In the rows, zero is written as 128.
Named turns come first, each shown by rows before and after it. Which turns, in which order, take the first row of each pair that follows to the second? Write the first one first, as in the answered first pair.
A:
[116  98 149 142 133 150 143 118 120 142  96 119 111  81 107 155 144 114
 124] => [136 102 152 155 120 133 148 124 127 132  96 140  91  80 105 141 134 112
 111]
[126  79 197 149 117 162 125 115 122 146  81 160 158  99 166  95 170  77
  78] => [145  91 188 158 101 132 129 125 135 128  93 190 134 106 165  73 152  83
  65]
[162 135 141 113 102 139 123 157 137 140  83  89  77  96 113 134 145  96
 132] => [174 142 134 119  92 116 124 163 144 132  96 107  64 106 113 123 131 102
 125]
[145 159 162 101 131 136 125 163 125 119 169 127 120 196 114 118 106 143
 117] => [134 157 160  93 141 145 122 158 120 125 169 117 131 198 116 127 112 143
 126]
M:
[108  61  74 127 144 129 118 103  95 163 156 145 128 153  82 137 108 130
 154] => [ 93  58 119 106 142 156 110 126  81 162 131 105 165 164 112 133 158 128
 137]
[159 122 131 147 112 115 144 142 140 123 121 164  93 106 113 115 104 116
 118] => [141 139 100 117 132 110 150 148 131 132 125 107 111 136  96 162 112 127
 155]
[165 139 122 146 105  84 130 144 137 110 148 160 105 136 130  94 117 132
 108] => [147 154  93 117 123  78 137 151 131 118 153 110 123 163 114 138 121 144
 142]
S:
[110 157 143 162 131 125  80  96 124 122 146 137 165 111 166 118 154 132
  95] => [103 176 121 145 134 105  85 107 120 116 157 113 168 139 162 131 154 144
 106]
[112 158 122  54 132 103 163 155 133 127 127 108 163 172 174 131 131 143
 142] => [108 134 160  72 149 161 168 129 123 157  82  99 160 111 165 151 141 114
 155]
[127 113 131 102 114 133  91 139 123  97 163 131 179 178 183  81 150 155
  92] => [113 122 118  77 133 144 107 143 111 116 144  64 193 179 156 142 160 151
 131]
H:
[127 147  82 114 121  77 138 134 141 105 153 108 126 172 128 123 117 161
 137] => [108 141  96 100 124  95 125 135 133 106 151  97 156 180 143 119 142 166
 135]
[134  93 132 115 133 146 121 115 122 121 147 142 135 123 136 114 140 126
 135] => [145  99 119 122 128 135 127 114 126 121 146 154 115 120 123 115 124 125
 142]
[183 153 181 137 104 117 153 155 138 120  92 119 101 140 149 112 159 132
  83] => [161 140 193 131 108 139 136 146 133 121  93 115 125 139 164 103 177 134
  79]
[151 129 101 106 155 111 167 134 146 108 154 113 108 151  96 157  86 147
 138] => [136 129 116  86 158 123 161 147 136 110 149  81 138 167 112 161 115 149
 136]
Pairs:
Between the rows of a pair lie two turns.
[114  98 134 170 126 139 109 104 149 122 163 171 119 109 113 124 106  94
  97] => [138 137 108 155 119  94 140 141 152 116 158 125  90 136  86 160  95 102
 116]
H then S
[105 126  96 122 143 126 109 101 129 122 147 142 145 152 128 133 106 132
 146] => [112 111 136 132 131 143 100 108 126 118 131 159 149 139 148 100 126 126
 115]
M then M
[142 138 156 180 134 138 119 118 132 152 114 154  91 103 159 116 126 110
 130] => [138 143 119 175 145 123 124 107 137 158 128 150  86 109 136 140 101 116
 152]
M then S
[147 135 160 154 125 132 138 148 142 139 121 141 112 111 128 141 132 111
 128] => [146 144 154 140 119 114 133 167 142 125 135 131 121 143 142 134 143 125
 119]
S then H
[132 146 103 123 124  95 129 146 135 116 141 117 126 152 113 149 115 141
 134] => [125 129 155 122 125 137 126 151 122 123 109  92 149 129 130 146 155 126
 120]
M then S
[122 136 156 148 114 124 171 160 134 138 117 144 124 103 100 109 113 104
 129] => [115 152 128 127 117  98 172 175 137 132 137 123 137 139  96 124 113 119
 141]
S then M
[101 123 125 112 130 156 137 127 110 154 119 159 106 103 138 117 132 136
 138] => [117 141 109 109 117 122 143 145 118 138 136 166  94 127 137 106 120 146
 129]
S then H
[156 151 106 106 123  95 160 155 120 131 114  71 105 130 103 180 124 121
 154] => [184 129 152 153  97 104 151 141 131 122 108 152  78  90 128 111 110 104
 105]
M then M
[125 137 147 114 100 141 127 109 131 109 150 110 154 119 162 139 160 152
 126] => [122 137 127 118 100 131 124  99 136 109 168 128 149 129 154 134 143 160
 132]
H then S
[121 136 115 120 154 144 146 119 113 139 118  91 129 101 112 169 118 114
 152] => [109 124 122 124 157 157 134 106 109 145 122 105 138  96 117 160 120 114
 149]
H then H
[119 127 171 123 120 143 101 134 112 113 126 118 142 117 164 116 176 125
 112] => [126 147 153 115 112 111 103 151 115  99 141 115 136 145 166 116 169 138
 111]
A then S
[142 156 177 125 161 132 131 162 166 122 119 140  69 115 134 106 106 118
 107] => [124 166 172  94 166 126 123 181 155 117 128  99  99 153 147 114 130 133
 111]
S then H
[117 112 195 118 203 137 152 142 124 133  91 154 173  42 134 100 125 113
  94] => [133 142 106 122 208  79 171 131 141 132 129 166 130  63  80 133  59 131
 134]
A then M
[107  81 175 140 167 181 113  62 134 160 104 158 173  65 145 104 154 109
 131] => [139 134 124 129 123  68 108 117 158  98 174 194 150 162 162  52 126 157
  89]
A then S
[106 143  57 110 130 102 140 122 113 131 121  90 129 166 100 145 100 162
 148] => [ 87 103 119 128 143 182 129  88  99 156  80 100 144  97 112 139 126 134
 142]
H then S
[129 131 118 107  91 138 130 110 140 149 121  61 150 183 113 172 121 139
 126] => [153 107 169 153  80 167 134  91 148 157  88 111 120 117 118 138 116 111
  98]
S then A
[179 117 169 185  95 130 139 115 154 116 110 206  70  72 130  72 114 108
  97] => [140 135  75 145 110  79 110 102 157 100 192 212 102 161 126  77  85 161
 121]
A then A
[167 148 128 128 114  99 164 139 157 110 136 134 102 138 114 118 114 135
 137] => [139 148 100 107 130 106 150 128 152 118 154 114 132 162 113 137 119 151
 158]
A then A
[ 84 129  92 105 137 130 111 101 121 121 174 135 162 179 133 112 117 151
 127] => [ 84 110  97 124 149 158 113  71 122 135 163 157 152 143 119 117 103 139
 136]
A then H
[135 147  72 130 131  98 132 121 163 139 161 126 156 166 109 172 118 110
 143] => [122 109 123 154 144 160 128  91 152 163 122 135 161 102 115 170 136  80
 136]
A then S
[132 125 204 127 108 130 144 157 131 109  92 114 128 143 131 120 163  97
 123] => [123 100 197 149 113 148 126 116 135 119 103 168 125 117 133  97 141  93
 119]
H then H
[100 100 149 121 138 154  99 108 128 129 131 129 157 131 145 112 154 141
 123] => [113 113 142 120 121 126  97 128 134 113 145 136 148 152 153  97 147 148
 110]
A then S
[112 139  98  97 131 110 110 132 131 112 167 118 148 182 136 129 138 163
 143] => [134 123 120 129 113 110 103 121 142 106 165 180 122 155 145  85 121 150
 109]
M then M
[146 140  78 118 152 110 151 126 142 137 124  88 107 119  90 185 103 126
 183] => [136 128 124 111 150 141 153 140 129 143  92  57 129 110 111 186 145 114
 173]
H then A
[170 151 113 142 113  89 131 158 140 109 155 118  72 142 149 131  71 117
 148] => [134 150 111 103 128 104 113 164 125 110 160  71 125 176 169 147 105 132
 158]
A then H
[153 140 163 130 104 110 129 163 125 115 109 137 109 135 142 116 137 121
 103] => [141 141 152 119 107 108 119 162 119 107 126 132 130 157 153 111 144 133
 102]
A then H
[116 115 141 140 132 124 160 103 135 117 136 176 116 106 134 110 114 120
 100] => [102 120 118 125 150 136 167  93 130 133 132 142 122 104 111 149 110 119
 138]
M then S
[135 123 102 111 158 155 153  78 170 134 102 150 122 169 117 101  95 139
 155] => [120 115 113 100 165 173 145  79 163 139  92 134 145 172 129 104 115 137
 155]
M then H
[131 131 146 132 135 124 100 118 132 111 138 145 141 126 137 110 159 140
 114] => [122 132 129 125 142 122  99 115 133 114 148 140 145 135 132 120 157 145
 123]
S then H
[108 147 136  94 166 147 165 121 110 144 108  81 103 100 107 193 175 135
 162] => [139 143 173 123 117 112 135 139 128  94 140 182  96 122 168  79 176 145
  73]
M then S
[134 145 188 101 112 118 113 184 126  93 113  92 155 166 172 107 182 123
  80] => [106 140 150  88 127 115  94 163 123  94 149 102 181 192 174 106 171 144
  89]
H then S
[103 119  80 109 151 134 131  96 121 138 165 145 141 158 109 134  91 149
 149] => [102 122  89 102 157 144 139 102 114 147 151 118 143 151 101 156 103 140
 160]
H then A
[133 139  93 127 124 103 142 117 123 123 138 121 110 144  98 146 110 135
 147] => [128 130 157 123 114 129 128 142 112 115 110 108 138 141 140 115 162 125
 110]
H then M
[128 131 133 125 118 137 111 126 128 117 133 139 137 133 153  96 137 135
 106] => [128 143  90 122 128 116 124 117 128 120 146 132 121 139 126 124 107 142
 132]
H then M
[103 136 117 106 134 130 108 150 104 113 145  54 164 168 166 147 161 159
 137] => [130 104 184 155 125 179 123 133 104 132  88  91 129  80 166 126 163 116
 118]
S then A
[111 134  66 121 159 110 124  95 132 154 156 119 124 127  90 168  93 125
 166] => [107 132  81 118 164 129 131  99 125 162 139  92 135 117  91 183 111 119
 168]
A then H
[132 146  95  89 133  77 132 178 131 128 142  78 112 197 105 163 112 139
 157] => [130 120 192  95 122 130 119 194 117 128  95  71 139 167 156 123 173 114
 112]
M then S
[108 140  96 102 155 134 127 121 111 110 150 122 136 153 138 145 139 132
 144] => [115 122 112 129 158 160 131  95 115 127 130 147 115 102 125 143 127 115
 144]
S then H
[118 119 111 140  92 113 102 120 154 104 143 172 133 155 165  99 111 122
  58] => [ 79 131  75  97 124 123 111 124 140 125 139  86 163 178 137 175 124 135
 118]
A then S
[146 127 147 139 110 110 162 123 148 134 106 163  88  97 139 128 121 133
 111] => [136 137 164 111 111 114 159 152 137 130  94 112 119 119 154 140 157 138
 111]
H then H
[150 182 121 118 100 116 176 177 134 113 115  86  92 130 123 176 127 144
 132] => [153 166 172 131  89 138 167 180 132 108  95 102  98 113 150 138 152 131
 102]
M then S
[124 153 116 119 141 104 154 108 142 176 112  99 105 113  91 179 121 131
 125] => [ 88 131 140 105 151 138 129  99 130 179 111  88 148 119 117 169 154 134
 117]
H then H
[ 96 129 195 138 135 152 155  94 107 129  87 107 156 105 111 148 121 104
 114] => [117 131 167 164 123 121 158  78 124 120 114 165 117  99  96 123  74 106
 103]
M then A
[143 138 130 126 117 103 143 142 120 120 126 132 121 141 128 121 131 129
 119] => [144 131 147 128 121 119 146 141 116 128 111 123 124 125 129 125 139 124
 119]
S then M
[115 131  95 125 129 116 139 109 129 140 145 136 129 139 117 150 102 136
 158] => [111 133 107 118 131 125 144 117 121 146 131 107 138 138 120 165 121 128
 162]
H then A
[160 109  95 106 144 132 166 180 113 125 124 119 119  96 140 141 146 156
 143] => [153  97 120 112 140 148 154 174 110 124 117 133 129  89 157 120 158 150
 125]
M then H
[104 107 125 112 106 160 100 138 117 149  95 142 134 136 147 153 137 109
 129] => [109 108 100 121 108 152 102 123 122 153 104 160 121 129 130 160 113 110
 143]
H then M
[ 92 134 124 100 161 152 140 107 107 162 114  55 147 121 103 185 162 115
 177] => [146 111 202 158 109 153 132 117 124 134 100 155 105  80 151  78 161  98
  88]
M then A
[169 156 105 141 128 125 175 127 151 133 113 108 102  90  91 165 103 101
 146] => [164 134 164 154 121 162 158 127 144 132  93 123 120  69 127 128 134  86
 109]
H then S
[121 106 146 131 132 153 130  96 128 148 117 118 127 111 130 133 136 118
 132] => [121 112 128 128 137 146 133  94 130 152 124 113 125 115 120 143 124 124
 146]
M then M
[122 120 116 133 157 116 111 137 147 133 130 119 145 139 140 135 139 130
 119] => [124 117 129 138 159 127 115 135 144 136 116 116 143 125 140 138 144 122
 115]
A then A
